One turn moves every row onto another: examples first, then more rows asked
Q946: [-0.879,0.736,-0.527,0.005,-0.076,-1.114,-0.461,1.626,-2.489,-1.665,2.187,0.093,-2.073,1.346,1.719,1.409,-0.556,0.449,0.601]
Q967: [0.788,-0.015,-0.264,-0.684,-3.220,0.322,-1.287,0.605,-1.489,-2.634,2.722,3.268,-0.645,-0.560,1.828,1.626,-1.224,1.689,1.400]
Q533: [0.753,-0.237,0.750,-2.436,-2.079,-2.450,1.453,-1.118,-1.933,-1.956,0.510,2.808,-2.328,1.583,0.332,1.157,0.818,1.264,-0.141]
Q435: [-1.801,-0.136,-1.154,0.311,0.467,-3.257,0.741,0.341,-1.429,-1.579,-0.062,1.254,-0.255,-0.537,-0.275,0.706,0.406,2.730,0.544]
Q842: [-2.847,0.305,0.159,-1.815,-2.641,-0.728,-1.212,-0.969,-2.607,-0.673,2.117,1.363,-1.288,0.517,1.136,2.251,1.135,0.605,3.108]
Q503: [-0.896,0.598,-0.436,-3.086,-2.358,-1.041,0.973,0.036,-2.465,-2.023,1.218,3.314,-1.900,-0.849,0.967,2.952,1.026,-1.062,1.715]
Q973: [-1.555,1.294,-1.504,-1.716,-2.542,0.629,-1.162,0.019,-3.671,-2.551,-0.551,2.461,0.107,-1.360,0.472,1.741,-0.253,2.253,1.715]
Q465: [-0.148,0.919,-0.832,-0.014,0.025,-0.448,-0.784,1.558,-1.394,-1.603,1.678,1.873,-3.071,0.249,1.039,1.576,-1.130,0.360,0.380]
Q960: [-0.954,0.851,-1.573,-1.698,-2.109,-1.253,-0.641,0.482,-4.655,-1.867,-1.121,1.726,0.431,0.492,0.079,1.525,-1.005,2.123,-0.121]
Q609: [-1.805,0.236,-1.193,-1.309,-2.844,-0.327,-1.460,-0.070,-4.618,-2.501,-0.219,1.935,0.398,-0.025,0.647,1.588,-0.712,2.927,0.841]
Q772: [-0.910,-0.451,0.868,-1.499,-2.490,-1.894,-0.830,-1.954,-1.505,-0.560,1.287,2.057,-2.209,2.117,0.151,0.574,0.675,2.492,1.198]
Q642: [-0.451,0.178,-0.800,-0.568,-1.381,-0.306,-1.031,2.154,-1.739,-2.665,2.741,3.176,-2.741,-0.061,1.656,1.291,-0.575,0.445,1.238]
Q167: [0.061,-1.472,0.079,-1.196,-2.582,-3.396,1.343,-1.044,-1.251,-2.377,0.704,1.522,1.141,-1.052,0.293,1.620,0.031,2.761,0.910]
Q605: [0.886,0.103,0.649,-1.994,-1.621,-1.895,1.140,0.032,-2.303,-1.746,-0.392,3.212,-2.653,1.290,0.151,2.455,-0.277,0.986,-0.277]
Q235: [0.215,-0.351,-0.356,-0.967,-3.067,-1.454,-0.377,0.947,-3.388,-2.467,3.154,1.123,0.687,1.068,2.414,1.727,-0.904,0.907,0.556]
Q560: [0.494,1.529,-0.964,-0.835,-1.196,-1.446,-0.101,0.594,-2.330,-0.542,1.709,-0.270,0.413,0.885,1.294,1.899,-1.270,-0.132,0.194]
Q68: [-1.081,-0.189,1.236,-0.752,-1.900,-1.585,-1.010,-0.878,-2.441,-0.420,0.503,1.273,-2.042,2.624,0.302,1.718,-0.179,2.667,1.165]
Q628: [-2.279,0.211,-0.219,-2.251,-2.408,-1.193,-0.741,-2.364,-1.552,-0.441,2.202,1.688,-1.771,0.119,0.592,1.464,1.453,0.365,2.264]
Q673: [-2.419,-0.986,-1.547,-0.667,-1.373,-2.677,0.378,0.921,-1.675,-3.034,1.518,3.457,-0.119,-2.022,0.489,0.785,1.129,2.076,1.788]
Q205: [-1.310,-0.302,-1.569,-0.218,-0.110,-2.546,0.769,0.576,-0.749,-2.395,0.029,3.442,-0.959,-2.086,-0.385,0.990,0.329,2.267,0.716]
Q833: [1.106,1.849,-0.869,-0.549,-1.300,0.318,-1.021,0.239,-0.417,-0.768,1.246,1.886,-0.931,-0.687,0.716,1.843,-1.615,0.696,1.071]
Q71: [-0.715,1.902,-1.887,-2.141,-1.856,-0.274,-0.315,0.606,-3.670,-1.915,-1.407,2.302,0.141,-0.821,-0.117,1.620,-0.564,1.420,0.783]
Q221: [-0.289,-0.905,0.021,-1.052,-2.843,-2.677,0.154,-0.914,-0.232,-1.514,0.749,1.981,1.003,-1.155,-0.187,0.890,0.200,3.292,2.308]
Q678: [-0.823,-0.303,-1.051,-1.545,-2.316,-2.930,0.110,-1.015,-0.112,-0.450,0.806,1.811,1.115,-1.929,-0.587,1.365,0.086,1.620,2.141]
Q424: [-0.507,-0.882,-0.998,-1.653,-2.008,-3.642,1.272,-1.136,-1.147,-1.299,0.740,1.339,1.276,-1.837,-0.133,2.071,-0.121,1.121,0.767]
Q803: [-0.621,0.418,-0.350,-3.215,-2.070,-1.710,1.569,-1.571,-1.941,-1.878,1.447,2.490,-1.917,-0.457,0.783,2.007,1.613,-0.802,0.915]
Q762: [-2.903,-0.804,-1.159,-0.152,-0.827,-3.396,0.309,0.691,-2.339,-2.207,1.359,1.282,0.581,-0.499,0.579,0.487,1.225,2.541,1.665]
Q310: [-1.156,0.034,-0.480,-0.538,-1.508,-1.014,-0.689,2.247,-2.889,-2.724,3.251,1.365,-1.759,1.007,2.297,1.149,0.002,0.542,1.475]

Q205 goes to Q435
Q310 goes to Q642
Q628 goes to Q803
And these:
Q973 goes to Q71
Q678 goes to Q424
Q833 goes to Q560
Q605 goes to Q68

One turn moves every row onto another: examples first, then more rows asked
Q6: [2.636,1.193,-2.429,0.282,0.396,-0.678,0.918,1.053,-0.929,-0.314,-0.982,0.656,1.474,0.321,1.998,-0.381,-0.300,3.430,0.920,-0.845,1.689,0.667,0.169,-0.685,-1.025,0.383,-2.529,-1.015,2.189]
Q422: [2.038,-1.069,1.452,0.482,0.139,-0.420,-1.032,-0.128,-0.575,-2.674,-0.149,1.635,-0.174,-0.413,-0.160,1.244,0.540,0.959,0.681,-0.654,-2.531,-1.245,1.126,1.731,-1.551,-1.579,0.077,-0.233,0.111]
Q103: [2.165,-0.371,-1.598,0.007,1.178,-1.718,0.266,1.764,-1.499,0.896,0.197,1.358,0.630,0.418,3.337,-1.165,1.495,1.004,0.041,-0.028,-0.027,0.984,0.306,0.147,1.850,-0.305,-0.563,1.367,0.255]
Q818: [1.809,0.550,0.879,-0.432,0.736,-0.001,0.276,-0.621,-0.904,-0.461,-1.508,0.279,3.417,0.683,2.611,-0.786,-2.650,0.478,-0.892,-0.316,1.132,0.313,-0.238,1.384,0.122,0.375,-2.630,-0.751,-0.313]
Q74: [2.701,0.231,-2.229,0.310,0.988,-0.749,0.219,1.112,-1.252,0.669,-0.637,0.691,1.053,0.493,2.771,-1.975,-0.227,1.715,-0.344,-0.145,0.282,1.489,-0.600,-0.725,1.488,0.107,-1.491,0.738,1.706]
Q909: [2.568,0.738,1.187,-1.348,1.077,-0.427,0.027,-1.231,-1.094,-0.710,-1.050,-0.131,3.141,0.806,1.749,-0.919,-0.260,-0.800,-0.822,0.625,1.059,1.282,-0.214,-0.492,-1.134,-0.358,-2.536,-0.570,0.344]
Q382: [2.469,-0.300,1.581,0.521,0.174,-0.470,-1.715,1.021,-0.044,-2.919,0.850,0.342,0.811,0.524,-0.184,1.402,1.262,0.255,1.737,-0.406,-2.780,-0.704,0.823,1.489,-1.076,-0.879,-0.806,-0.121,-0.301]
Q537: [1.768,1.104,-1.276,-0.106,0.629,-0.791,1.613,0.957,-1.400,0.338,-0.560,1.198,1.466,0.944,1.186,0.312,0.410,3.555,1.449,-0.596,1.729,-0.726,1.124,0.410,-2.538,0.523,-2.071,-1.344,1.077]
Q512: [2.329,-1.443,0.515,0.367,0.233,0.120,-0.923,-0.566,-0.695,-2.553,-0.592,1.441,-0.603,0.119,0.054,-0.650,1.187,0.981,0.945,0.135,-2.896,-2.104,1.169,1.945,-1.501,-0.940,-0.710,0.354,-0.718]
Q222: [1.898,-0.475,0.357,0.931,0.633,0.355,-1.364,1.344,-0.628,-2.013,0.822,0.852,0.117,0.538,-0.934,-0.327,1.596,0.228,1.675,0.709,-2.407,-1.489,0.010,2.355,-1.215,-1.419,-1.224,0.255,-1.202]
Q629: [2.238,1.113,-1.829,0.399,-0.174,-0.514,1.175,1.251,-1.603,-0.181,-0.829,1.007,1.892,1.140,2.118,-0.467,-1.311,2.896,1.277,-0.711,2.002,-0.987,0.803,2.501,-0.676,0.749,-2.926,-1.034,-0.336]
Q273: [2.691,1.325,-0.906,-0.136,0.863,-0.387,0.188,-0.447,-0.725,-0.424,-1.355,0.062,2.360,0.326,1.517,-1.441,-1.018,0.485,-0.390,0.355,1.500,2.135,-0.741,-0.666,-0.495,-0.519,-3.237,-0.934,1.720]
Q815: [1.248,-1.260,1.135,0.364,1.088,0.523,-0.990,0.592,0.088,-1.969,0.116,0.572,0.609,0.715,-0.043,0.217,0.867,1.238,1.281,-0.309,-3.516,-2.139,0.491,1.445,-1.790,-0.160,-0.900,0.180,-0.215]
Q549: [2.757,-0.861,0.352,0.133,-0.690,-0.005,-0.932,0.185,-1.322,-2.413,0.306,0.814,-0.239,0.611,-0.975,0.197,1.102,-0.285,0.896,-0.031,-2.419,-1.006,1.140,2.432,-1.681,-2.022,-0.238,0.126,-0.259]
Q354: [2.518,0.050,-1.220,0.104,-0.042,-1.175,0.193,1.981,-1.771,0.265,-0.140,0.646,1.923,0.989,3.711,-0.384,-1.173,1.001,-0.258,-1.103,0.444,1.012,0.393,1.956,2.416,0.067,-1.033,0.610,-0.051]

Q818 goes to Q629
Q549 goes to Q422
And these:
Q537 goes to Q103
Q273 goes to Q6
Q815 goes to Q222

One turn moves every row onto another: examples first, then more rows asked
Q220: [-0.148,-0.824,-0.150,-1.459,0.240,-1.035,-0.571,-1.969,0.801,-0.765,0.476,-0.885,1.731]
Q489: [-2.062,-1.807,0.740,0.222,0.053,0.268,-1.404,-0.600,-0.121,0.598,0.908,0.471,1.285]
Q5: [0.355,-0.275,-1.628,0.511,1.463,-1.745,0.240,1.998,-0.648,0.621,-1.250,-0.329,-0.611]
Q865: [0.052,0.246,-1.784,-0.729,-0.091,-2.464,0.969,-0.616,-0.506,1.484,-0.102,-1.357,0.840]
Q982: [-2.053,0.655,0.263,0.137,1.216,-0.253,-0.660,-0.948,-1.770,-0.135,1.148,0.541,0.050]
Q389: [1.018,0.398,-1.717,0.242,-0.327,-0.882,2.207,1.327,0.366,-0.025,1.211,-0.775,0.458]
Q931: [1.399,-1.074,-1.395,-1.107,-0.272,-1.449,0.092,-0.169,1.188,-0.571,1.468,-0.793,-0.740]
Q318: [0.263,-1.896,-1.795,-0.910,-1.155,-0.191,-0.380,0.446,0.965,-0.024,-0.330,-1.800,-1.494]
Q468: [-1.138,-0.543,0.088,0.661,1.394,-0.734,-2.835,-0.056,-0.546,0.682,0.045,-0.340,0.796]
Q654: [-2.644,0.202,-0.881,0.537,-0.978,-0.144,-0.151,2.096,0.649,0.837,-1.030,-0.114,0.244]
Q136: [-1.169,1.166,-0.476,0.176,-0.238,-1.863,-0.324,-0.552,-1.306,1.163,0.797,-1.744,1.408]
Q846: [-1.372,0.652,-2.073,-0.819,-0.252,0.470,-1.098,-0.415,1.233,0.024,-0.653,-2.255,0.945]
Q831: [-1.592,0.541,0.341,1.174,1.457,-1.163,-0.140,0.742,-1.591,-0.075,-1.317,-0.654,1.064]
Q677: [2.159,0.166,-1.403,1.239,0.298,0.564,-1.432,0.021,-0.305,-0.980,0.339,-0.917,-0.862]
Q207: [-0.532,0.185,0.148,2.211,1.069,0.488,0.260,1.235,-0.458,0.446,-0.372,1.432,-0.757]
Q124: [-1.236,0.353,0.368,-0.145,-1.303,1.160,-0.190,-1.879,-0.180,-0.339,1.364,0.876,0.602]
Q588: [-0.929,-1.660,-0.278,1.656,0.385,-0.015,-0.068,1.436,-1.033,0.276,-0.561,1.947,-0.202]
Q73: [-0.711,-0.047,-0.498,0.917,-0.333,0.021,-0.406,0.289,-0.216,0.309,-3.417,-0.984,0.802]
Q948: [-0.287,-0.427,-0.954,1.481,-1.556,0.471,0.256,-1.066,-1.970,-0.438,-1.784,0.119,-1.052]
Q652: [-0.044,-0.247,-2.301,-0.469,-0.634,0.819,-0.767,-0.674,0.188,0.853,-2.273,-0.514,-1.221]
Q176: [-1.652,-0.820,0.198,-0.214,-0.476,1.018,-1.580,-1.730,-0.401,-0.479,-1.664,-0.315,0.725]
Q395: [-1.599,-0.072,-1.096,-1.360,0.128,-0.109,0.136,-1.593,1.413,-0.339,0.153,-0.544,1.970]
Q800: [-2.305,-1.473,-1.134,-0.129,-0.674,-0.378,-0.852,1.674,0.262,1.579,-0.656,-0.594,1.071]
Q161: [-0.059,-0.480,-1.002,1.681,0.898,-0.728,-2.352,1.360,-0.723,-0.496,-1.467,-0.782,0.233]
Q880: [-0.794,-2.056,0.327,0.842,-0.815,0.141,0.393,-0.062,0.172,-1.050,1.240,1.338,1.598]
Q142: [-2.137,-0.274,-0.376,-0.537,-1.475,-0.964,1.652,1.096,1.226,-0.461,-0.165,0.468,0.029]
Q530: [0.120,-0.927,-0.513,1.035,-1.337,-0.133,0.633,1.825,-0.572,-1.376,0.550,0.111,-1.825]
Q637: [-0.447,0.553,0.561,0.757,0.382,-1.287,0.638,1.167,-0.871,-0.735,2.198,0.201,0.567]
Q303: [0.464,0.195,-0.115,1.222,0.076,-0.053,1.543,1.031,0.086,-0.998,0.077,0.479,-2.071]
Q726: [0.220,-0.488,-1.295,1.699,-1.953,1.137,0.882,-0.983,-1.314,0.394,0.223,1.161,0.105]
Q352: [-1.578,-0.913,-1.506,-0.562,-0.978,-0.977,0.938,-0.474,-1.583,1.391,-0.599,-0.536,-1.627]
Q838: [1.187,-0.807,-0.029,0.981,1.586,-0.165,-0.758,-1.432,-0.594,-0.943,0.031,1.302,0.616]
Q636: [0.594,-0.713,-2.011,0.412,-1.352,-0.427,0.877,1.723,1.100,0.154,-1.600,-0.787,1.206]
Q848: [0.630,0.179,-3.070,-0.758,0.411,-0.326,0.601,0.359,-0.202,0.774,0.336,-0.542,-1.683]
Q724: [0.419,-0.024,-0.988,-0.536,0.094,0.593,-0.131,-0.788,-0.223,0.103,2.847,0.162,-0.983]
Q194: [1.853,0.499,-1.695,1.235,-0.787,-0.807,0.884,-1.217,-0.382,0.143,-0.465,-0.101,1.821]
Q830: [-0.615,-0.547,-1.006,-0.414,1.813,-0.126,-1.529,-0.880,-1.272,0.619,-1.009,-0.119,-1.508]
Q813: [-1.613,-0.106,1.119,0.886,-1.087,-0.517,0.040,0.540,-0.228,-1.286,-0.593,-0.260,2.295]
Q315: [0.641,-0.835,-2.016,-0.688,-1.917,1.609,-0.012,-0.858,1.262,0.185,0.352,-0.552,0.342]
Q810: [1.289,0.808,-1.346,0.481,1.280,0.926,-0.359,-1.096,0.327,-0.949,0.054,-1.551,-0.879]
Q308: [0.444,0.245,-0.533,0.800,2.292,0.953,-0.359,-1.819,0.066,-0.222,0.271,0.320,0.720]
Q188: [1.211,-1.092,-0.646,0.377,-0.263,-1.246,0.771,0.099,0.663,-1.639,1.701,0.839,0.853]
Q697: [0.669,1.162,-0.449,1.762,-0.661,-0.836,-0.523,-1.210,-1.431,-0.699,-1.259,-1.177,1.393]
Q391: [0.280,0.240,-0.073,0.474,-2.096,0.488,1.590,-0.214,0.941,-0.485,0.918,-0.081,1.704]
Q816: [-2.085,-0.284,-0.836,0.259,-1.362,-0.121,0.492,-0.341,-1.678,1.738,1.416,-0.056,-0.347]
Q400: [-0.089,-1.617,-1.710,0.992,-0.834,0.175,-1.026,1.622,0.009,-0.675,-1.867,-1.423,-0.797]
Q423: [-1.798,-1.447,-0.150,-1.246,-1.817,-1.189,0.804,0.731,0.604,-0.713,0.626,-0.954,0.217]
Q908: [0.153,-0.167,-1.793,-0.422,0.052,0.040,-2.190,-0.271,0.793,0.783,-0.206,-2.250,1.338]

Q908 goes to Q838
Q846 goes to Q308
And these:
Q813 goes to Q315
Q136 goes to Q194
Q848 goes to Q831
Q931 goes to Q161

